(in the rows, 128 means zero)
Families of rows that turns and mirrors carry onto each other, the same ones carrying the whole set onto itself: the rest of each named row's family, in list order
3 families of 6 rows
K_429: [124 119 123 126 160  86 124 136 110 155 117 146 131 157 131 166 169 133
 135 138 124 146 107 129  97 108 134 119 119]
K_27: [134 126 161 124 105 114 132 131 137 114 156  96 123 130 129  79 119 124
 114 108 136 111 126 134 154 160 123 152 130]
K_225: [137 131 150 113 104 125 119 125 135 125 162 104 125 134 118  75  97 128
 119 114 140 103 145 139 140 157 141 149 130]
K_535: [127  92 160  95 103 106 128 128 122 135 134 110 131 171 118 100 128 122
 109 130 155 102 127 157 132 162 116 135 129]
K_916: [122  88 141  96 131  91 123 130 110 156 114 136 135 184 119 144 154 127
 119 145 149 120 117 155 104 136 121 117 123]
K_98: [124 110 119 124 170 115 125 127 101 149 120 143 144 155 124 174 150 130
 131 134 108 154 116 126 100 106 150 128 117]
K_485: [124 161 111 148 165 110 123 130 135 140 147 138 123 111 141 134 140 133
 143 117 100 154 131 112 112 108 161 139 123]
K_610: [137 163 132 142 135 123 124 128 143 123 165 112 119 103 138  93 112 130
 134 104 109 130 135 115 136 135 155 153 128]
K_17: [134 157 143 154 134 107 134 137 138 114 159 107 121 102 141 101 134 129
 130 100 110 138 117 110 146 132 137 154 125]
K_571: [115  94 124  95 135 101 112 126 109 162 121 146 139 182 107 140 141 132
 121 151 149 128 141 155  96 127 139 116 121]
K_683: [131  99 163  79  98 125 134 122 115 143 131 120 135 166 103 107 112 137
  99 132 152 125 133 155 122 150 121 131 137]
K_730: [114 126 107 124 165  99 117 130 118 160 125 154 133 150 127 158 155 134
 136 141 120 154 133 131  91 104 154 119 120]
K_467: [136 140 120 146 172 122 121 140 116 135 141 118 136 113 139 142 147 121
 139 114  95 157 119 107 119 101 159 151 126]
K_835: [126  97 146  90 104 114 113 124 117 144 139 120 135 174 103  98 112 129
 113 137 159 104 148 159 121 154 134 131 127]
K_776: [130 154 124 156 162  93 129 139 125 135 139 131 125 115 142 145 159 134
 142 116 106 155 106 107 117 106 142 137 120]
K_737: [123  90 141  91 134 117 130 118 100 153 115 144 144 182 105 156 133 138
 110 144 135 138 123 149 102 130 131 118 122]
K_943: [144 150 142 134 137 130 125 145 131 126 157  94 127  97 137  92 127 121
 129 103 112 145 128 114 138 121 149 164 141]
K_832: [142 130 164 100 101 132 131 135 131 130 152  95 127 123 119  75 109 129
 109 111 140 130 136 138 140 146 129 154 147]

The rest of the family of K_485: K_225, K_610, K_571, K_730, K_835
The rest of the family of K_776: K_429, K_27, K_535, K_916, K_17

Families of rows that turns and mirrors carry onto each other, the same ones carrying the whole set onto itself: the rest of each named row's family, in list order
4 families of 8 rows
K_516: [131 103 113 147 123 129 166 152]
K_497: [114 125 130  97  97 114 125 139]
K_882: [134 115 124 155  89 139 135 136]
K_996: [130 121 149 129 147 114  99 110]
K_312: [117 113 132  96 147  94 128 131]
K_661: [127 122 142 123 110 111  94 113]
K_226: [142 112 131 173 128 144 129 128]
K_474: [115 123 126 109  88 125 144 147]
K_709: [137 115 130 163  98 133 115 122]
K_833: [125 121 122 130 115 145 168 157]
K_317: [123 118 133  93 140 129 145 166]
K_588: [136 110 124 145 133 153 151 163]
K_40: [137 106 133 149 151 105 107 110]
K_126: [119 127 147  99 144 108 112 123]
K_419: [128 117 146 108 160 116 102 135]
K_170: [114 130 140  87 134 115 137 141]
K_342: [137 117 124 160 119 151 155 146]
K_248: [114 115 124  96 135 104 152 147]
K_461: [145 106 131 163 142 151 132 150]
K_508: [146 108 139 160 152 140 109 135]
K_650: [115 127 127 100 123 129 160 155]
K_335: [122 119 142  93 151 119 122 150]
K_770: [127 114 126 117 134 146 156 169]
K_766: [139 110 145 138 159 127  98 128]
K_681: [125 116 122 133  86 136 146 148]
K_830: [127 110 136 119 152  96 108 115]
K_308: [140 102 116 168 130 131 151 139]
K_507: [131 116 139 149 106 121  98 113]
K_236: [139 117 144 159 139 127 105 114]
K_962: [121 111 115 117 127 118 167 157]
K_608: [143 101 126 170 141 121 127 123]
K_69: [118 124 139 103 106 108 108 124]

The rest of the family of K_996: K_226, K_833, K_126, K_170, K_342, K_650, K_236
The rest of the family of K_40: K_516, K_312, K_248, K_830, K_308, K_962, K_608
The rest of the family of K_419: K_317, K_588, K_461, K_508, K_335, K_770, K_766

Families of rows that turns and mirrors carry onto each other, the same ones carrying the whole set onto itself: the rest of each named row's family, in list order
8 families of 5 rows
K_107: [131 115 139 138  98 120 116  78 141]
K_908: [161 138 145 141 143 135 102  99 116]
K_913: [156 126 154 128 132 148 108  95 125]
K_289: [131 109 143 136 116 110 119  79 136]
K_24: [158 134 146 132 135 148 113  87 124]
K_319: [137 127 110 162 137 162 113 131  83]
K_937: [129 107 145 138  96 121 111  88 142]
K_641: [107  88 118 168  92 119 118 114 119]
K_900: [110  80 124 158  90 122 123 112 115]
K_506: [137 134 146 130 111 121 109  83 131]
K_595: [109  96 109 167  89 122 122 103 120]
K_433: [124  95 109 176 126 147 121 135  88]
K_290: [155 125 164 138 136 147 110 100 124]
K_336: [153 118 131 151 151 165 115 124  92]
K_295: [149 124 121 166 145 171 106 127 106]
K_492: [123 103  99 181 122 149 123 127  90]
K_896: [150 116 137 160 144 170 112 131  97]
K_740: [137 121 147 143 107 112 115  79 134]
K_909: [125 100  92 169 108 144 109 133  94]
K_523: [152 127 116 162 136 172 112 124  94]
K_656: [140 117 139 130 110 106 109  82 129]
K_200: [112  84 107 149  96 118 125 101 118]
K_501: [123  96  94 168 109 148 125 125  87]
K_254: [153 129 116 165 142 159 101 130  95]
K_727: [114  94 113 157  91 111 127  96 112]
K_856: [109 107 120 148  88 109 116  96 122]
K_327: [123  93  94 167 114 156 118 130 100]
K_950: [128 110 148 139 103 111 116  79 129]
K_414: [153 127 123 159 150 165 118 116  93]
K_807: [154 136 159 143 135 143 106  91 121]
K_689: [155 146 142 138 142 153 106 104 108]
K_10: [123  97 102 170 113 159 116 130  87]
K_544: [131 103 156 137 103 117 117  89 135]
K_58: [123  89 112 172 116 154 121 137  91]
K_426: [160 142 149 147 135 150 107  96 122]
K_906: [155 134 151 147 146 142 108  95 129]
K_521: [109  86 112 156  89 121 122 104 108]
K_89: [151 127 130 162 141 172 106 122  96]
K_663: [118  93 106 147  88 112 114 104 115]
K_365: [109 103  97 168 103 136 119 125  92]

The rest of the family of K_913: K_937, K_641, K_433, K_336
The rest of the family of K_896: K_900, K_290, K_544, K_58
The rest of the family of K_327: K_289, K_295, K_200, K_906
The rest of the family of K_492: K_107, K_24, K_595, K_414
The rest of the family of K_521: K_950, K_807, K_10, K_89
The rest of the family of K_740: K_523, K_501, K_727, K_426

Families of rows that turns and mirrors carry onto each other, the same ones carrying the whole set onto itself: the rest of each named row's family, in list order
3 families of 5 rows
K_239: [103 137 168 140 123 136 118 135 141 127  93 142 106 111 142]
K_843: [131 127 132 115  97 181 119 133 129 155  78 131 106 112 112]
K_418: [110 117 136 153 110 154 142 146 181 164  89 129 122  72 114]
K_264: [120 153 125 133  94 133 137 170 160 152 130 142 120  94 164]
K_984: [100 105  87 133 125 129 175 140 172 152 108 142 120  96 134]
K_495: [127  82 134 153 106 142 113 109 154 142  79 141 140 117 111]
K_722: [124 101  93 146 129 136 150 136 165 173  84 160 148 105 106]
K_583: [ 94 131 112 120 135 122 161 140 143 130 112 150 101 117 155]
K_441: [128  99 106 153  85 113 132 140 174 141 126 142 147 108 157]
K_257: [139 130 112 110  78 143 117 142 125 134 122 142 118 134 161]
K_692: [118 147 117 107 134 146 137 140 114 146  90 163 107 135 134]
K_191: [101  96 121 125  93 149 147 122 158 123 107 114  96 101 142]
K_68: [152 118  94 134  74 156 125 153 160 178 108 143 147 102 126]
K_122: [137 114 101 124 128 148 128 126 125 162  74 168 137 138 107]
K_504: [150 138 134 145  99 132  99 148 139 158 102 166 153 126 139]

The rest of the family of K_418: K_239, K_843, K_495, K_191
The rest of the family of K_68: K_264, K_441, K_257, K_504

Families of rows that turns and mirrors carry onto each other, the same ones carrying the whole set onto itself: the rest of each named row's family, in list order
4 families of 8 rows
K_659: [161  51 135  85 148 158 141 105 117 114 149 142 156 111 167 137 106 109
 138 128]
K_947: [130  80 123 106 146 150 131 109 103 100 129 172 137 169 158 179 110  67
 169 150]
K_19: [126  72 121  94 137 141 116 106 106 100 125 171 142 171 157 157 105  75
 165 151]
K_174: [160  69 144 139 139 134 132 140 130 110 154 158 122 156 114 153 147  79
 140 140]
K_252: [161  80 119  83 131 148 178 106  82  87 151 152 126 147  97 178 119  95
 180 105]
K_94: [144  59 139 109 148 118 165 144  87 104  90 136 138 141 111 137  71  92
 145 124]
K_625: [170  75 123  81 132 155 163 112  82  78 160 151 127 148 112 182 127 103
 188 121]
K_897: [145  89 117  91 126 139 152 134 109 103 100 157 149 100 105 137 134  66
 178 116]
K_978: [159 103 149 134 127 153 174 122  97 123 152 136 143 119 102 153  69  89
 170 127]
K_658: [139  85 117  89 122 137 160 123 114 111  96 154 150  98 107 123 131  88
 174 127]
K_755: [145  50 136 111 145 119 151 148  86 103  91 137 154 148 114 137  80  96
 139 145]
K_902: [155  66 138  87 140 157 152 104 113 112 143 137 156 114 166 113 101 107
 140 123]
K_905: [136  74 120 109 140 151 112 104 101  95 131 170 141 173 158 155  99  79
 167 149]
K_281: [174  73 146 125 155 153 140  96  96  78 112 115 143 147 133 160 142 119
 142 154]
K_151: [148  84 148 137 140 133 136 142 132 108 148 147 121 153  98 156 138  65
 141 132]
K_423: [168  84 156 116 150 145 140  97  96  90 106 126 144 147 131 150 132 141
 134 147]
K_877: [167  82 122  85 133 145 164 127  72  84 158 153 127 152 112 183 128 103
 187 119]
K_328: [144  51 139  92 149 123 157 146  86 104  94 138 153 145 110 140  78 101
 138 148]
K_311: [156  69 152  73 151 154 148 109 110 114 145 136 148 110 161 117 103 101
 141 124]
K_572: [153  94 125  88 123 143 167 125 115 103  98 156 144 103  99 128 129  69
 169 116]
K_276: [158  69 144  76 148 152 151  97 106 117 148 134 157 107 161 126 103 102
 149 114]
K_51: [182  75 153 113 149 143 143  99 102  84 113 129 140 151 135 162 139 126
 135 162]
K_724: [148  61 135 102 144 111 158 139  94 109  90 139 155 146 117 140  72 107
 142 138]
K_553: [156  85 140 140 135 145 145 138 130  97 155 153 119 148 109 158 142  63
 137 138]
K_921: [159  90 120  92 125 136 146 124 109 107  96 152 142  97  99 137 131  71
 177 115]
K_986: [164  91 150 128 130 151 165 111 101 133 149 134 147 122  96 154  68  88
 180 136]
K_120: [167  98 157 135 126 165 165 123  90 126 152 148 135 120 102 167  79  83
 169 139]
K_662: [143  88 141 133 139 138 140 143 126 110 162 144 128 150 104 160 144  67
 136 132]
K_914: [136  76 116 106 135 143 119 115 106 101 132 168 145 172 167 170 103  85
 163 150]
K_210: [177  84 123  83 132 147 170 118  88  85 148 154 125 152 109 193 126  93
 185 116]
K_259: [166  93 163 128 132 159 170 116  94 126 152 136 147 123  95 148  72  97
 173 137]
K_413: [176  79 156 122 150 149 140 101  91  85 120 113 138 145 133 167 137 125
 138 152]

The rest of the family of K_662: K_905, K_281, K_877, K_328, K_311, K_921, K_986
The rest of the family of K_151: K_19, K_625, K_897, K_755, K_276, K_259, K_413

Families of rows that turns and mirrors carry onto each other, the same ones carrying the whole set onto itself: the rest of each named row's family, in list order
5 families of 5 rows
K_878: [135 142 150 124 112 143 176 116 118 121 113 136 143 102 118 182 107 116
 152 140  99 185 126 106 144 125 145 125]
K_480: [146 155 129  91 140 136 175 131 160 101 113 162 150 137 130 195 127 137
 145 123 105 189 143 110 139 119 135 147]
K_881: [139 125 140  94 122 166 146 118 144  76 133 144 130 133  85 156 156 135
 131 106 167 187 152  99 126 161 134 105]
K_734: [144 127 148 109  79 144 155 116 113  78 104 122 143 146  75 163  96 117
 134 121 148 168 122 108 115 131 162 157]
K_288: [138 147 167 172  81 138 127 127 161  86 135 157 141 153 100 128  99 111
 156 132 124 160 138 121 127 142 143 152]
K_36: [119 128 142 116  93 155 154 117 114  64 123 142 130 138  78 151 133 111
 130 125 158 182 133 104 107 156 153 121]
K_522: [121 132 144  91  94 117 135 135 139 113 118 135 133 145 123 135 114 115
 114 144 102 140 142 138 113  97 142 167]
K_956: [133 133 156  96 135 156 127 123 137  94 173 149 147 143 119 122 182 127
 128 109 156 178 181 119 125 134 144 139]
K_754: [147 122 153  76 119 138 130 130 157 133 138 115 120 127 131 135 152 139
 123 121 118 143 170 118 153  98 130 127]
K_680: [168 139 167  91  95 142 121 119 133 120 141 136 181 128 100 144 115 130
 131 103 130 157 141 131 136 112 148 198]
K_922: [115 130 163 127 100 147 136 116  98  95 164 138 141 134 108 113 156 102
 132 133 150 170 160 124 112 133 163 140]
K_431: [132 143 143 125 124 140 181 120 123 106 127 132 125 122 131 176 133 118
 159 145 111 191 152  95 149 117 154 108]
K_162: [167 139 160  76 128 150 119 124 157 112 158 144 171 138 113 143 157 143
 127  89 145 166 170 123 140 119 134 177]
K_333: [152 129 150  73 104 123 136 134 154 123 126 115 127 149 131 141 124 134
 120 126 107 135 161 127 141  82 141 162]
K_82: [156 143 167 153 111 157 118 129 191  97 151 158 134 148 113 131 137 135
 158 107 137 167 161 105 148 148 124 124]
K_581: [174 126 145  77 119 167 140 120 161  90 124 131 144 137  87 172 140 151
 134  87 159 178 151  96 146 140 130 133]
K_718: [114 123 151  92 116 145 129 124 144 133 141 136 120 108 126 125 159 125
 114 133 113 152 159 129 131 125 120 106]
K_171: [181 129 153  87  91 151 146 121 142  90 109 115 150 143  77 175  99 140
 140  98 150 163 133 104 143 122 150 164]
K_652: [169 147 172 155  86 137 122 127 176  93 131 146 146 164 103 138  89 124
 162 119 123 156 142 118 142 122 143 173]
K_983: [142 148 139 103 120 139 170 122 146 118 106 153 158 108 118 195 105 130
 145 128  94 186 122 116 139 125 132 148]
K_530: [ 99 126 146  99 101 131 134 128 134 120 126 147 128 121 123 124 134 114
 110 149 102 147 139 142 107 126 128 134]
K_850: [141 150 132 104 143 137 181 130 149  93 125 144 126 144 140 184 144 130
 156 134 116 196 161 100 140 112 147 122]
K_735: [135 130 171 123  80 144 130 116  96 109 144 128 163 123  96 125 115 104
 133 128 133 157 137 130 122 121 168 177]
K_489: [179 145 172 142 105 146 116 130 198 102 142 145 143 155 110 140 116 138
 159 101 130 159 159 111 158 129 131 154]
K_842: [130 143 166 167 100 147 123 125 169  85 149 161 133 146 106 122 130 115
 154 124 133 171 146 116 129 157 131 124]

The rest of the family of K_754: K_522, K_333, K_718, K_530
The rest of the family of K_581: K_881, K_734, K_36, K_171
The rest of the family of K_652: K_288, K_82, K_489, K_842
The rest of the family of K_983: K_878, K_480, K_431, K_850

